Each named move below is a turn or a mirror, shown by a few rows before and after it. Which moves, in which order, take the first row of each later pair to the second? The first pair is answered.
mirif:
35,-7,22,9,6,-16,-7,23,15,-3,-9,6,2,16,-12,2,-6,10,12,-12,-2,17,-8,28,16,23,18,-2,-13,-12,-28,3,9,26,32,-9,-13,-1,-15,-14,9,4,12 => 34,-7,17,12,4,-15,-9,23,17,1,-7,2,3,18,-10,3,-5,14,9,-9,2,16,-6,28,14,21,18,-3,-13,-14,-28,3,8,28,33,-3,-14,-4,-15,-14,11,4,9
-13,5,-3,-5,-18,21,-11,6,1,6,-5,17,-2,2,-5,-4,-8,1,-21,12,12,19,20,-24,3,-3,0,-14,6,6,1,-11,-3,-12,12,5,20,15,-1,2,-12,27,15 => 0,-1,-27,18,4,20,18,-6,0,-7,9,32,-14,-9,-8,-5,1,-10,-8,26,6,16,0,-3,-6,13,-5,7,3,-4,-5,0,-16,8,-19,-16,-4,17,1,5,-19,9,14
-13,6,3,18,-2,14,7,-22,-7,11,5,17,-38,2,6,-1,-24,2,-8,2,2,-5,-7,-23,33,23,6,25,7,-24,-13,-8,-13,-13,-11,7,-3,12,-17,-14,-20,4,6 => -21,10,11,6,-7,9,3,-19,-6,15,2,12,-34,5,3,1,-30,6,-8,-2,1,-3,2,-33,38,17,6,17,10,-20,-11,-10,-7,-22,-3,12,3,12,-17,-15,-19,11,6
kepe:
-4,-17,-52,6,2,18,11,5,5,-5,31,24,-11,7,16,-24,28,2,-12,19,-25,12,12,2,-5,-12,28,0,-26,0,-3,-2,-36,-7,-35,-3,11,23,24,25,-24,36,25 => 6,-25,-47,-9,6,8,10,19,4,-10,30,10,14,18,17,-25,36,0,-5,5,-27,11,14,20,-19,-29,18,-13,-31,8,-7,1,-25,9,-35,-7,9,10,22,35,-11,23,13
-12,15,23,8,-13,15,11,42,7,-30,5,-1,10,-22,-29,4,2,15,-8,15,-13,24,4,-7,5,-20,-2,-10,-24,29,-9,-7,-2,18,11,27,-1,26,-23,-6,4,-17,3 => -8,16,28,10,-14,8,10,41,6,-33,4,-9,17,-20,-31,7,-1,11,-4,14,-14,22,1,-1,3,-19,-4,-9,-24,29,-11,-4,1,22,9,27,-2,23,-22,-9,8,-25,-1
-11,19,-4,-47,1,6,-7,34,-9,4,-5,11,36,9,4,-20,-3,19,-12,10,14,20,23,-16,-12,-34,13,-26,-2,18,7,-15,-5,-6,29,17,22,4,19,20,7,16,-1 => 13,10,18,-44,6,-13,-7,34,-6,6,-16,-13,53,14,0,-12,5,21,1,-6,5,7,17,12,-21,-36,1,-22,-9,16,1,-6,6,12,24,9,11,-15,7,14,24,-10,-18
kov:
6,-5,30,-6,-3,-26,-14,5,9,1,-9,1,14,-6,13,-9,-5,-3,5,-22,13,-4,-6,8,-1,-4,2,3,-23,3,5,0,4,6,3,5,10,8,-5,0,16,-9,-7 => -6,-1,5,-4,-4,-7,-2,2,4,-2,3,27,-2,-14,15,-18,-10,-5,-8,-4,21,6,-5,-14,4,0,11,7,-17,4,11,-1,-10,-2,-3,3,15,25,3,6,-4,12,11
0,0,51,3,-14,32,-7,-20,29,-20,-1,3,29,9,7,-13,-16,2,39,13,-5,-8,9,-18,0,-31,-8,-28,-21,1,-23,-2,-15,-16,16,14,-11,1,22,-11,27,26,-18 => -6,3,29,21,-6,46,6,-32,28,-17,8,20,0,-3,2,-16,-21,-3,34,32,-2,-8,-1,-28,12,-13,-1,-12,-17,-9,-22,-2,-27,-21,3,4,-18,14,23,-10,12,36,-8
-7,4,18,-11,-36,-3,-29,-24,2,27,-35,-24,-43,-1,12,22,-4,-18,18,6,0,-33,1,10,29,1,0,-17,18,1,-31,-31,18,-8,-3,20,12,24,-32,-7,1,-21,-8 => -20,9,5,-29,-39,16,-28,-14,2,26,-26,-10,-41,2,9,14,-10,-16,7,12,11,-20,10,-6,26,-5,6,-28,21,11,-29,-39,15,-17,3,28,22,34,-24,7,-15,-2,4
-8,2,3,-10,9,0,-2,-10,0,6,-7,-8,6,0,-1,-3,9,4,3,-4,-8,2,-4,-8,0,-1,-2,9,9,3,-4,3,4,5,8,0,0,5,2,2,0,-4,-9 => -9,3,-3,-8,7,4,-1,-7,2,9,-3,-4,3,1,-1,-7,6,7,0,0,-3,6,0,-13,-2,-1,0,7,8,3,-1,1,3,3,6,2,2,8,5,0,-5,2,-4
Tupu:
-11,6,-13,-18,9,3,12,8,-12,-9,2,-6,10,-4,17,-3,4,-6,6,1,5,6,-2,-2,-27,-7,8,-2,1,20,-2,-3,-1,22,-1,2,3,7,7,37,0,-2,-2 => -1,5,15,-12,0,-17,0,-1,-12,-1,-16,-31,15,-5,16,6,8,-1,13,-15,-6,-6,-2,-1,-13,-6,7,1,-4,12,-7,1,9,18,7,1,0,-3,-8,21,13,-14,-8
35,46,92,33,-47,-9,-12,-15,-20,39,-32,-34,12,0,25,12,-2,34,1,-36,19,-1,0,-16,40,5,-5,3,-14,-5,7,-1,60,-31,52,28,4,-56,-12,-41,14,-9,-22 => 4,40,-42,10,0,61,51,16,-39,3,46,74,-3,-5,22,-33,-4,2,-27,30,56,59,-6,-21,-10,2,8,1,-7,20,16,-9,4,-8,-4,8,14,-6,44,40,-53,38,12
13,-26,3,-10,-4,-25,-18,-11,19,4,-1,-22,36,7,-7,-32,3,24,3,-20,15,-12,34,28,32,8,16,-20,-2,7,-21,7,15,-9,38,-13,-19,0,9,-6,-13,21,5 => 5,-30,-29,-14,10,-6,2,-6,13,-4,18,4,37,5,-12,-42,6,17,-5,-6,24,2,31,29,19,6,15,-20,-1,12,-17,9,3,-1,22,-21,-18,12,23,15,-28,28,10
-15,-10,-8,-7,-14,13,0,7,-2,-3,-3,5,23,13,-7,0,5,1,3,-1,-1,5,1,-11,-8,-17,-1,-7,2,6,-1,-7,13,-2,16,9,8,5,2,10,-4,11,4 => -3,-15,-8,1,-1,3,8,6,-6,-7,1,3,21,12,-9,0,13,-7,13,-1,-8,-5,-8,10,-14,-13,-10,7,-3,1,-5,4,11,14,-1,-1,-6,0,-4,10,2,-10,-9
Then:
Between the rows of a pair lie two moves.
-7,6,-34,-11,29,28,16,1,-15,-8,24,28,-17,2,4,-4,7,-20,3,14,10,18,-13,-12,-17,10,-1,7,4,6,10,-6,-25,18,-11,-12,-2,21,17,15,-25,14,15 => 15,-1,-18,-19,36,7,14,14,-16,-11,18,6,12,16,7,-2,22,-24,17,-1,2,8,-18,19,-35,2,-15,-5,-5,14,7,3,-14,41,-18,-19,-10,0,10,20,-4,-12,-6 -> kepe kepe
7,8,5,12,19,-14,11,-12,6,6,-1,-5,-5,-6,-8,13,1,15,12,5,-3,-12,5,1,9,20,-2,11,-6,-3,-1,21,-1,9,-1,-13,-11,0,-12,-16,-7,-11,-14 => -11,8,-21,-8,17,8,13,4,0,-1,14,18,-1,0,-6,2,-3,14,0,19,14,10,16,-8,1,8,2,-2,-3,18,8,10,-9,5,1,-3,2,11,1,6,-23,12,-2 -> mirif Tupu
-14,7,-34,-9,-16,30,12,3,-13,-8,15,30,-20,8,-10,-4,-15,6,-5,27,17,12,-18,-15,-13,-5,7,-3,8,18,6,-5,5,-9,-3,-4,9,7,10,13,-14,21,9 => 16,-2,11,-9,-14,-9,2,8,-14,-7,-11,-21,12,18,-9,9,2,7,19,-9,-5,-11,-26,26,-23,-11,-11,-6,-2,12,-4,5,27,14,1,-10,-7,-26,-9,-5,23,-20,-22 -> kepe Tupu
22,-23,-71,4,30,1,21,-6,-6,-24,17,31,-9,-21,-9,4,9,4,-10,18,4,-7,-10,-2,-13,9,-16,5,-5,9,14,12,-12,7,-24,-12,-15,22,24,29,-12,-3,12 => 31,-26,-9,-30,-3,-31,-20,13,-3,-11,-14,-26,42,7,-6,17,11,20,-2,-26,-1,-16,14,0,-15,-24,-22,-32,-16,27,10,4,26,4,20,19,0,-9,6,18,26,-14,-6 -> kov mirif
34,1,26,19,18,-23,1,4,-4,-8,-2,-29,-1,-8,12,-5,-11,-2,7,-19,-12,-14,-13,15,0,32,-20,39,-24,-27,5,14,8,-5,-41,-12,-13,-8,1,-18,41,-6,-9 => 21,1,23,-30,4,-13,-14,39,-7,-9,0,-30,39,17,19,-14,-15,2,-7,-31,3,9,12,1,-19,-7,-14,-6,-23,9,10,-4,19,-7,-17,9,17,-15,15,11,39,12,-7 -> kov kepe
-6,10,42,-2,-25,-9,-22,-16,12,16,-31,-14,-9,-3,11,24,-11,14,-8,-10,-7,-14,15,-17,27,-3,11,1,6,0,-7,-4,14,-19,19,15,18,-3,-14,-17,10,3,0 => -13,15,28,12,-19,2,-14,-27,8,18,-22,6,-30,-9,8,22,-15,16,-10,0,-7,-12,10,-26,33,9,18,14,13,-9,-6,-4,4,-24,13,11,14,10,-9,-21,-4,12,11 -> kepe kov
-14,16,12,-12,-16,4,-20,-4,-9,16,-15,-15,-8,2,1,-3,-15,4,-17,-7,4,2,8,-15,10,-17,10,-3,4,-2,5,-8,13,-16,9,6,15,6,4,-17,-2,6,11 => -3,12,21,-7,-14,-8,-21,-8,-6,18,-16,-22,-8,2,1,-1,-9,6,-9,-12,-1,-3,2,-8,11,-15,6,4,3,-5,4,-3,20,-11,11,1,4,1,-3,-24,4,-2,3 -> kov kov
18,11,-34,-16,18,3,2,12,11,-5,17,-8,28,6,-1,-16,-7,-12,16,-3,-3,20,-2,14,-29,-4,-17,-9,12,12,14,-17,-36,16,-21,-21,-19,-11,8,16,-15,-3,-15 => 14,16,3,-31,-8,-5,-24,15,16,12,-3,-32,37,16,1,-7,-15,-2,14,-24,-4,13,13,-5,-13,-18,-10,-27,8,20,12,-28,-20,0,8,-2,-7,-19,-1,2,1,5,-16 -> kepe mirif
12,-8,13,7,7,-7,-5,-1,14,3,-9,6,-1,-6,5,0,6,-5,12,-5,-7,-16,-4,19,-2,0,-2,15,-22,0,1,16,10,4,-9,7,-9,-12,-3,-1,20,-21,-13 => 6,-9,3,-18,-2,3,-8,17,10,-1,-1,14,14,4,6,-8,0,-5,2,-9,2,-5,5,14,-9,-16,1,-7,-18,16,3,5,8,4,-4,18,8,-9,7,17,11,-9,-11 -> kov kepe
4,-17,25,42,12,-12,13,-22,-32,-19,-1,-14,-20,-27,3,6,17,-16,-13,8,-10,-21,-32,0,-20,32,-16,7,-19,-19,-1,34,-7,2,-3,9,-11,2,-11,-30,19,-24,13 => -17,-9,-4,34,9,19,18,-18,-31,-25,18,13,-33,-30,2,-5,9,-17,-26,28,6,-3,-26,-22,-20,30,-6,0,-8,-7,4,25,-19,-15,-2,17,2,20,1,-14,-6,4,29 -> kov kov
8,-8,11,1,8,-7,3,0,-14,-10,17,-1,5,4,-8,-5,6,-1,-9,7,-14,-12,-7,10,-25,-5,-6,14,-13,-7,5,3,-4,12,-14,5,-11,-23,-8,-15,22,-14,-3 => 9,-10,19,-12,3,-10,-5,6,-11,-9,12,-3,14,13,-7,-2,6,0,-10,0,-12,-11,-1,8,-26,-14,-8,6,-12,0,3,1,0,7,-8,9,-4,-24,-7,-12,26,-12,-4 -> kov Tupu
-4,5,3,18,8,-10,5,-19,6,13,-3,8,-23,-15,0,2,-7,-3,-1,11,0,-6,-12,4,20,12,1,14,8,-18,7,3,-7,-1,-9,-12,2,14,-4,-2,-9,1,1 => -4,10,21,3,-9,-16,-12,-13,10,19,-16,-9,-10,-9,2,6,-7,3,-1,-4,0,-9,1,-5,25,-1,3,-3,5,-13,5,-3,8,-8,12,-2,17,10,-9,-6,-1,4,0 -> mirif kov
6,-3,3,6,1,-20,0,10,-9,-10,-12,-6,16,7,0,9,-3,-3,20,-30,-7,-2,4,13,5,-9,0,-10,-10,11,-15,2,8,16,-1,-7,-5,-11,5,4,3,-12,-8 => -2,5,1,29,-3,-13,0,-12,-8,-3,-16,1,-17,-5,-4,13,-12,1,17,-20,-6,-9,1,-2,27,7,5,3,-8,-7,-12,1,0,-2,-3,-5,-12,-1,-1,-13,-7,-1,2 -> kepe kepe
13,-7,9,12,-3,-20,3,-7,3,-1,-6,-16,-5,-1,7,3,9,11,12,-10,-10,-6,-3,15,6,16,-1,5,-10,-13,14,4,-5,8,0,-8,-10,-3,-14,-11,22,-3,-10 => -2,-1,14,-14,-19,-10,-7,7,0,0,-8,-11,9,7,7,0,0,18,1,-15,0,6,16,0,4,-4,7,-19,-7,8,14,-8,-1,-2,14,7,10,-1,-8,1,19,15,-3 -> kepe kov
-36,-1,30,-13,-2,-16,-18,7,2,23,-13,-9,14,8,-4,22,-13,52,-8,-32,-15,-3,-9,-17,-1,-4,5,-11,-41,-19,15,20,39,-25,4,17,23,23,-47,-30,-29,-10,21 => -18,-12,24,-2,19,-29,0,3,-1,11,-10,-17,18,8,-6,23,-1,40,6,-33,-28,-12,-26,15,-16,0,-9,7,-46,-33,8,34,38,0,-21,-6,1,13,-48,-31,-19,-38,6 -> Tupu Tupu
-29,-13,8,-14,-3,-8,2,12,23,0,-20,38,-35,24,5,-20,-27,18,15,-3,-14,21,15,2,8,12,-3,-10,3,12,11,3,16,-30,23,4,-9,11,4,-6,-9,4,40 => -19,-20,11,-30,2,-16,0,27,21,-9,-23,28,-10,34,4,-21,-20,17,23,-14,-14,25,16,22,-11,-2,-14,-23,-1,19,8,4,21,-13,22,6,-8,1,5,6,2,-6,29 -> kepe kepe
21,-2,9,24,8,-14,-12,-9,13,6,-16,-13,11,-11,9,21,3,-12,3,3,-7,-24,-12,1,21,-10,-4,19,-20,-10,14,-10,4,3,9,-21,-9,-4,0,-34,17,-27,-10 => 8,-3,2,-14,0,-1,-20,19,8,4,-9,-5,39,8,15,11,1,-11,-9,0,8,-3,9,-8,3,-38,-2,-12,-22,15,23,-26,13,0,25,-3,15,-2,15,-8,11,-9,-6 -> kov kepe
0,2,-7,-28,-8,-3,-2,24,-2,3,9,-19,31,-2,6,-18,-6,11,4,-19,0,10,7,14,-5,-7,-2,-7,-4,20,-3,-12,21,5,21,5,8,8,20,14,9,-1,5 => -14,17,-9,-12,-15,10,-2,7,3,12,4,-5,-3,-16,5,-15,-17,18,-7,-6,3,11,5,-17,13,5,11,2,3,9,2,-13,15,-20,23,8,11,23,20,0,-10,20,19 -> kov mirif
21,-9,22,8,22,-28,17,-7,-18,13,-6,2,10,20,21,39,5,13,4,18,30,-21,-7,26,7,40,-31,11,1,7,-4,39,20,1,-29,-2,-17,9,-17,-19,18,6,-9 => 10,0,40,0,-2,-25,-1,-7,-14,25,-15,-3,9,21,24,41,-6,24,-7,13,36,-17,5,0,22,32,-20,-3,6,12,0,29,31,-20,-7,16,-3,16,-21,-29,17,23,-2 -> mirif kepe
-1,0,-2,23,-21,18,14,-35,8,15,-14,2,-22,-5,1,4,9,9,-9,3,-12,2,4,7,28,25,10,26,6,-28,-2,4,-14,-11,2,-18,-4,10,7,-23,-13,2,30 => -4,-7,-28,-21,-15,30,22,5,-1,3,6,15,19,11,7,-17,10,2,-15,4,2,27,16,18,-10,-10,6,-8,1,7,1,-7,-15,7,1,-10,16,7,26,17,-18,12,24 -> kov Tupu
-15,0,-31,-18,-10,18,2,7,3,-3,4,31,-1,-4,-2,-8,-8,8,-13,9,18,20,2,-21,-5,-6,2,-12,2,14,4,-1,-15,-17,0,5,9,10,10,22,-20,20,9 => -2,1,27,-5,-29,-16,-20,-7,10,13,-30,-17,9,0,-5,12,-4,22,0,-18,1,-7,4,-12,14,-3,-5,-11,1,2,-5,5,10,-24,19,12,4,-12,-17,-15,14,-5,-7 -> kov mirif
-10,2,30,49,-14,-1,-5,-41,-11,0,-22,10,-45,-14,-25,8,1,-1,-3,1,0,-12,-33,-7,46,30,6,47,13,-27,-31,14,-7,-20,5,11,-33,-12,-11,-19,20,9,4 => -37,2,-22,0,-11,42,2,-6,-19,-17,13,56,-21,0,-21,-20,-7,-12,-25,23,34,34,-12,-23,14,3,14,12,18,13,-22,-8,-20,-19,11,22,-1,6,24,33,-12,48,25 -> Tupu kepe
-5,-4,-17,-9,6,13,11,4,0,-9,14,20,5,6,-2,-7,-1,-8,-3,10,3,9,-1,7,1,-2,2,-4,0,2,4,-3,-6,11,-11,-8,3,2,17,16,-12,4,2 => -7,0,21,-8,-18,-2,-18,-4,4,4,-9,-6,2,8,1,4,-2,8,-1,-8,-3,1,7,-8,23,-6,4,-11,1,-2,2,-9,8,-9,15,9,7,-6,0,-9,3,10,6 -> kov Tupu
14,-9,-4,15,13,-11,14,-15,8,5,3,-3,-5,-13,-5,14,14,-9,11,3,-12,-18,-20,28,-7,11,-19,13,0,-13,-14,19,-1,33,-17,-28,-22,-13,-4,-4,8,-38,-14 => -6,-3,-35,16,14,15,21,-16,4,1,23,32,-25,-19,-4,5,4,-14,-8,22,2,-2,-18,5,-3,14,-7,16,5,-10,-8,16,-17,21,-21,-28,-11,10,8,9,-19,-11,8 -> kov kov
